Which row each row swaps with, under one turn or mirror:
Ful: [ 11  12  -8   0 -25  -8  15   6 -13 -19  -2  -1  40 -21  11  -3  20]
zod: [ 11  11 -22 -13 -17   2  30   8 -18   0 -11   4   5   7 -23  35  20]
defar: [  9   1   4  19 -34 -17   4  -4  -6  -1  28 -17   4  -7   3 -14   6]
vib: [ -5 -13  -3  -4 -42  -6   8  24 -15  -4  19 -35   5   0  24   7  21]
pobus: [ 10   8 -11   0 -31 -30  20   5  -2   9   3 -31 -20  12   5  10  23]
Gemuz: [-11  -6  -8  -3 -35 -13   8  19 -17  -4  20 -34  -1  -1  27  22  21]
viri: [  4   9 -12   1 -29 -24   7   3 -15 -10  10  -3  49 -17   3   4  22]
mide: [ -3  -5  -8   8 -35 -14   4  24 -24 -16  20 -33   1   2  25  15  13]
rebu: [ 13   4  -3 -13 -24  -9  21   0  -3 -32   8  11  28  -2 -32  13  16]
Rumeb: [ 10   7 -27 -23  -8   3  38  12 -15   2  -5   0   5  -4 -24  23  17]
Kubu: [ -1  -5 -10  -5  -9  22  11   7 -30 -20  -2 -21  22   7   9  26  -3]
val: [ -2  -7  -2   3 -29  -2   4  31 -14  -4  23 -24  -7  -6  24   9  19]
tated: [ 13   4  -5  24 -20 -23   6  -7 -14   4  16 -25   9   3   8 -18   8]
sida: [  9   4 -11  -7 -16   7  14  -5 -21 -23   4   0  41 -17 -22   3   8]
pip: [  0  -3  -7  -4 -34 -13  -1  24 -11  -1  28 -29   8  -6  27  10  17]
Zolid: [  9   2  -6  -4 -12   1  19  13 -21 -14   6   6  35 -14 -29   3  11]
dela: [ 18   9 -17   6 -28 -28  29  -1 -12  14   7 -27 -11  17   6  11  13]
did: [ 15  -2   0  -9 -25  -9  29   5   7 -19   8  13  21  -3 -26  11  20]
Lof: [ 16  12 -15 -16 -18  -4  33   7 -16  -6 -18  -8   9  14 -23  34   6]
Relig: [ 12   0  -6 -12 -31  -9  33  -4   3 -16  -4  14  20  -6 -26  12  18]
gabi: [-13 -16 -12  -9 -14  23  13   7 -27 -12  -1 -21  20   4  -7  24  -8]
farok: [ -2 -15 -10  -1 -35 -13   4  32 -19  -6  25 -26   6  -4  24   7  15]
pubo: [ -1  -6  -4 -14  -6  12  16  16 -32 -28  -3 -16  19   8  -6  23  -7]
vitub: [ -1   9 -19  20 -30 -23   6 -25   0   6   4  -5   7   7  -1   5   6]
fet: [-10 -11 -16 -13   2  19  11  13 -22 -26   5 -14  15  -3   1  18  -2]
duvut: [  6   6  -8   4 -25 -26  30   3  -7   9   6 -29 -14  27   5  13  27]
Vipu: [  6   8 -14   4 -12  -1   9  -1 -31 -14   3   7  40 -24 -12   8   8]
foni: [  8  -5  -2 -16 -26 -12  30  -5 -10 -17   9   9  18  -9 -35  16  23]
Nenur: [  1   1   9  20 -18  -2  14  -3 -12 -10  17  -8   0  -2 -12 -12 -16]
gafa: [ 16  13 -11   2 -22 -23  22  -5 -10   6  -2 -33 -12  24   9  18  14]
denun: [  0   5 -12  18 -34 -24  15 -26   3   8  -1  -6  -2   6   0   1   5]
zutil: [ -7  11 -24 -14  -8  -1  34  11 -19   3  -8   0   7   6 -24  30  23]
leg: [ 15   7 -12   1 -21 -22  23  -4   0  13   1 -19 -19  20   7  12  26]
Gofik: [-10  -3  -7   1 -26 -16   0  24 -19  -4  15 -25  -8  -8  28   4  17]
Dav: [ 17  -5   9  17 -20 -17  11  -1 -13  -8  30 -17   5  -5   6 -16   5]
gebu: [ -1   1 -11  11 -30 -29   6 -35 -12   8   8 -14   0   4   3   2  14]
Num: [ -3  -3 -10 -16  -6  19  12   6 -28 -15  11 -17  22   4  -4  26 -16]
vudo: [  0   8 -21 -21 -10   0  24  19 -12   2  -6  -2  -2  -8 -25  29  19]
Reguz: [  7  10 -13  -5 -22 -22  19   5   3  21  -1 -17 -25   3   8   7  21]
fam: [ -4   8 -13  15 -27 -27  -3 -24   0   1  16 -10  -2   3   1  -4   9]
revek: [  3   8 -20 -19  -9   0  26   4 -18  -5 -18  -9   9   3 -28  31  13]
Varu: [ -3  -8  12  12 -10  -8  13  -9  -9  -7  28  -9  11   0 -18  -8 -13]
kufu: [-13 -11 -10 -17  -8  20  20   8 -25 -19   7 -20  12   6  -4  33  -1]
gano: [ -1 -18 -15  -8  -5  14  13  10 -32 -19   6 -17  23   7   0  20 -13]

Swapped with did: vitub
Swapped with viri: Varu
Swapped with Vipu: Dav
Swapped with duvut: zutil
Swapped with Ful: Nenur

Which row each row swaps with, under one turn or mirror:
vok: [  4 -13   5   8 -22 -21  14 -17   5  10  19 -25  31  -9  14 -12  26   5]
vum: [  8 -10 -29   3 -21  -2  13 -26  19   8   3  -6  16   3  18 -20   2  16]
zoko: [ 45   7  20   8 -20  14 -18  -4  12  14   9  -2  17  -3   7  -2  19   0]
Vovug: [ -5 -23  20   2  -7 -12  -1 -19  -6  -5  13 -25  11  -7  15 -24  23   8]
Zotog: [ 38   7  -3   0  -2  -8 -12 -19   9  14  -6 -20  17  -7  26   4  19   8]
vuza: [ 33 -36  22  -2  -5  -8 -17 -19  18   4  17   0  -1 -11  -6 -18 -10 -10]
zisu: [  5  -8 -21   7 -26 -13  21 -23  14  16  13 -13  23   5  14 -16   8  16]
fuget: [ 37  -6  36  20 -32  12   2  -9  13  15  23  -4  11 -11   3 -19  14  -8]
Far: [ 27 -20  18 -10  16 -16  -8 -20  24   1   4   1   2 -10   9 -13 -17   5]
los: [ 49  -3  10 -10 -25 -23  10  -4  15  10   7 -21  17  -8  20   9   1 -19]
Rume: [  4   1   6  -9  -6   2  -5   5   7  21 -24  -7  -1   2  -1 -17  -8  -8]
rekos: [  9  -7   4  -4 -32  -7  23  12  -1  -2  10   6   4  31  14 -13   2  -7]
tiku: [ 37 -12  26  10 -29  14  15 -32   3  26  -2 -12  -4   2  18 -27 -26   9]
teb: [ 56  -5  14 -15 -23 -17  -5 -10  15  -2   5 -20  21  -7  19   2  -1 -17]
bazek: [ 11 -19  29   5 -11  11 -11 -20   3  -1  -1 -10 -19  -6  22 -32  19  -2]
vadu: [ 18 -13 -29   9 -23  -8  18 -23  21   7   2  -3   8   6  23 -23  -1  17]
gupok: [  4  -7 -14  11 -22 -14  17 -22   8  14  20 -20  30  -4  12  -8  11  14]
vusa: [ 17  -7  -5   0 -35  -2  21   6  -6  -2  10   6   9  31  10  -6   5  -2]
gazot: [ 54  -3   9 -17 -19 -22  -3 -10  13   2   9 -21  22  -4  22   3   2 -14]
gazin: [ 35 -12  23   1 -30  11   4 -29   1  21   1 -16 -12   3  18 -32 -28  10]
geva: [ 20  -7 -29  -1 -18  -3  12 -26  24   1  -2  -7  16   7  23 -24  -2  16]
sal: [  5 -15  15  -4 -23  -2   3   3   4 -13   6 -21   3  -3  26 -40   5 -27]
rog: [ 32 -32  25   7  -1  14  11 -25 -18  -8  11  -4   1   2  19 -24 -12   7]
mekur: [ -1  -5   9  -1 -27  -9  25  12   7   0   5   6  -1  25  10 -18   5 -10]
lar: [ 42  -8  32  -2  -7 -11  28 -13   0  -9  20  -8  18  16  15  -5 -20   2]
Purup: [ 31 -30  17  15 -24 -17  24 -37   2  11   8 -28   0  -2   1  -2  -5  -9]
sor: [ 16  -7  -8  30 -20  11  13  -9  21  17  14   0  13  10  22 -17   1 -26]
pofu: [ 42  -3  35  -1  -4 -18  26 -13   9   1  18  -7  16  11  13   1 -19   3]
loviv: [  7 -18  15 -10  14 -22  13 -10  25  -9  10   3   7   6  22 -17  -9   0]
Tufeb: [ -2 -19  28   3 -13  -9  -1 -27  -8  -4   0 -28  10  -9  12 -23  22   4]
tumo: [ 30  10  29 -10 -13 -10  12   6   8  20  -9  -4  -3  15   6   1 -18  -1]
gefog: [  5  -5  -7  -1  -3   1  -4  -2   4  19 -11 -19  29  -1  -1 -17  -2 -19]
tatef: [  7 -18  23   2 -19   0  19   0  12 -12   9 -15   1  -6  26 -36   3 -30]
Peb: [ 32  -9  16  -5 -18   2  -3 -27 -10  23  -7 -31  -5  -2  21 -22 -28   8]
Tes: [ 30 -10 -23  -2 -22   4   3  -1 -11  12  -4   4  13  15  17   2   6   5]
Fes: [ 34   9  -3   1   1  -4 -11 -20   5  15  -4 -17  17   0  24   7  19   7]
fovos: [  9 -14  21  -4 -21   4   6   1   4 -13   4 -18   0  -1  23 -43   6 -28]
vifun: [ 38 -11  25   8 -28  16   5 -32   3  24   7 -13  -6  -6  10 -25 -25  11]
niroz: [ 38 -15  31   4  -8  -2  26 -17 -10  -8  26  -7  16  16  17  -9 -19   5]
Dimi: [ 30 -12  35  18 -38  19   7 -23  12  16  21   0   1  -6   0 -21  -4   1]
ganak: [ 23 -13 -22  -2 -16   8  -1 -21  30  -8  -7   7   4   4  22 -27   1   6]
Rogi: [ 28   8  25  -9 -16  -5   8  10   7  20 -14  -7  -6  10  -3  -4 -14 -10]
poka: [ 12 -19  30   7  -8  11 -10 -23  -1  -3   2  -8 -21  -2  18 -28  17  -1]
kirez: [ 41  10  12  13 -18   4 -23  -5  17  12  14   1  15  -7  16  -5  19  -2]
Dosut: [ 36 -10  33  16 -33  17  13 -29  11  22  17  -4   0   0   3 -27 -14   8]
bir: [  2 -13  15  -6   8 -20  21  -6  24 -12   7   6   1  13  19 -17  -8   4]

Swapped with zisu: Dosut
Swapped with Fes: poka
Swapped with loviv: Rogi
Swapped with vum: vifun
Swapped with vuza: gefog
Swapped with tumo: bir

